One turn moves every row onto another: examples first, then more rows asked:
Kuda: [ -1 -23  57   0   6   2  -7 -10  19  38  -7   0 -18   9   3  -7  14  -5
  21  -2  21]
favak: [ -3 -11  57  -9  14   0 -13 -13  12  30   9  -5 -26   0   3 -12  13   4
  15  -5  13]
Gedi: [-11  -4 -40   4  -7  -5 -30  35  43  34 -23  10  14 -13  -6 -27  -4 -14
 -33 -29  -9]
Vut: [-13 -11  62  11  -1  -1 -30  -6  36  37   0  -7  -9  -2   3 -14  13  -2
  -1 -10   4]
Pom: [ -1  -4  16  -7  21  -1 -10 -10  -7  12   6  10 -36  -6  -4  40  14  13
 -30  22  11]
Simu: [  6 -11 -16 -18  30 -17 -25  16  13  26 -21  34 -20  29  -8 -13 -18  14
  13 -15  47]
zivut: [ -3 -13  59 -10   5   0 -12  -8  22  33   7 -10 -20  -6   4 -17  18  -3
  14   0   9]
kel: [ -8 -18  37  31 -12   3 -26  -2  62  34 -28  -4   0   0 -10 -18  -2 -15
 -20 -23   8]
bozuz: [ -4 -14  -3   2  25   0  -5   4 -20  15  13  23 -28  -7 -15  44   7   0
  -6  -1  -4]
diti: [ 10  -5 -37 -20  11 -20 -18 -24  49 -23 -21  14  14 -21  -2  -9   8 -23
 -20  11  22]
vipos: [ 15  -6 -40 -20  -6 -17 -21 -14  48 -23 -17  18   9 -27   1 -15   2 -11
 -32   6  22]
Siz: [-22 -20  55   6  12  11 -20 -14  35  37   6   5   5  -8  10 -16  10  -2
   1  -6  -4]
Lurin: [ -1   6  -1 -15  17  -9 -22   3 -21  20  22  13 -31  -9 -11  35  14  -2
 -12   4  -6]
dilo: [ 24  -3 -18 -16 -28 -27 -12 -14  28 -17  -7  12  -3 -30  -7  -2  28 -35
  -4 -10  19]
Tarup: [ 10  18 -29 -26  14 -18 -29  19  42 -19 -25   9 -16   8  -9 -30 -12  10
 -23  -6  22]
kofof: [-15 -10 -14  10   7  -1 -35  31  50  19 -21  -1  25 -17   3 -26  -6 -10
 -39 -33  -6]
big: [ -6 -20  52 -10  21   8  -8 -19   9  30  10   4 -15   0   7 -11   9   3
  20  -4  11]
suzu: [  5   0   0  -3  11 -11 -20   4 -24  26   9  16 -35   6 -15  45  12  -4
 -10   1   8]
goz: [ 18 -17 -40  -5  -8 -16 -14 -15  44 -15 -34  30  13 -10   0  -2   0 -14
 -24   3  37]
tev: [  4  -8   2   6  15  -7 -12   9 -18  15   8  14 -40  -2 -20  46  12   1
  -7  -4   2]
mar: [ 21   5 -29 -15  -7 -33 -29 -15  50 -20 -28   2  -6 -14 -11  -6  14 -20
 -23   5  29]
netet: [ -5  -7  -7  -8  25  -2 -10  -2 -24  25  15  26 -20  -1  -8  43   9  -4
  -6   4   0]
tumo: [-15 -24  57  18   4   6 -19 -13  32  43 -10   7   1   9   5  -7   9  -5
   7 -11  11]
bife: [ -4  -8  12  -5  23   1  -7 -12  -8  14   4  14 -31  -4  -1  41  13  12
 -28  23  11]
nem: [-11 -10 -41  10  -6  -3 -25  33  41  38 -31  17  18  -6  -5 -22  -8 -15
 -29 -29  -2]
balad: [ -1   2 -39 -25  30  -4 -14   9  40 -17 -27  27   4  10  -2 -27 -18   8
 -17  -5  22]
buba: [ 18 -11 -36  -6   2 -24 -18 -22  46 -13 -38  18   7  -2  -7   3   9 -24
 -14   5  39]
Vul: [ -1  -3 -39  18   8 -13 -30  49   8  32 -11  18  -2  -4 -10   4  -7 -17
 -11 -42  -8]
Fid: [ 23 -15 -20  -6 -28 -22  -4 -17  24 -12 -21  23   4 -17  -6   7  26 -39
   2 -12  29]
nep: [ -1  -4   0  -4  20  -5 -13   7 -17   9  21  12 -37 -15 -16  37  12   2
 -12  -1  -9]
Sabok: [ -8  -5 -21 -40  45 -10 -24  11  16  14   6  31  -9   2   1 -30 -18  17
   3  -7  23]
Likun: [ 26  -2 -32  -8 -21 -28 -27  -8  47 -18 -31  12  -4 -14  -8  -6   5 -12
 -31   1  34]
Lozik: [ -2   3 -37  12   9 -14 -35  51  11  27  -3  12  -3 -12  -9  -3  -6 -15
 -15 -39 -14]
Gok: [-20 -27  28  24   5  15 -15 -12  60  33 -20  10  19  -7   1 -21  -7 -17
 -18 -18   0]
kana: [  8  12  -7 -31  20 -28 -43  25  21  16   2  10 -35  11 -12 -29  -9  20
  -1 -14  33]
sili: [  0 -20  55  -4  14   3  -9 -16   9  33   1   2 -22   9   1  -5   9   2
  21  -6  19]
Fet: [-16 -11  34  15  -4   7 -28  -5  65  26  -9  -8   6 -19  -3 -31  -2 -12
 -25 -18  -9]
tir: [ -6 -11  -8  21  -6 -11 -41  36  50  24 -34  -6  16  -2  -5 -18  -6 -11
 -38 -38   5]
Sog: [-14 -22 -17  21   7   1 -29  28  47  26 -36   9  30  -3   1 -16 -11 -14
 -32 -34   5]
mun: [  0  -8  15  -3  20   0  -9 -11  -8  13   1  13 -36  -1  -4  43  14  11
 -28  21  15]
beku: [ -7  -4 -39  11 -13  -8 -31  36  42  37 -32   8   8  -6  -8 -22  -3 -15
 -31 -31  -1]
Lipi: [ 13   1 -33 -13  13 -14 -21  15  39 -11 -46  22  -9  26 -10 -17 -16   7
 -15  -9  38]
Vas: [ 15 -15 -25 -17 -15 -17  -1 -20  25 -15  -6  25  12 -31   0  -1  24 -38
  -2  -7  17]
biga: [-10 -23  52 -10  17   9  -1 -14  19  35   6   4  -7  -2   9 -12  13  -4
  19   2  10]
poned: [ -6  -3 -42  12  17  -9 -28  45   8  28  -5  20   5 -11  -6   0  -8 -17
 -11 -38 -14]

tev moves to bozuz
kel moves to Gok
vipos moves to Likun
Now find these:
kofof moves to tir
Simu moves to Sabok
big moves to favak
zivut moves to Kuda
Lurin moves to suzu
buba moves to diti
nem moves to Gedi
Lipi moves to balad
Siz moves to Vut
poned moves to Lozik
mun moves to bife
dilo moves to Fid

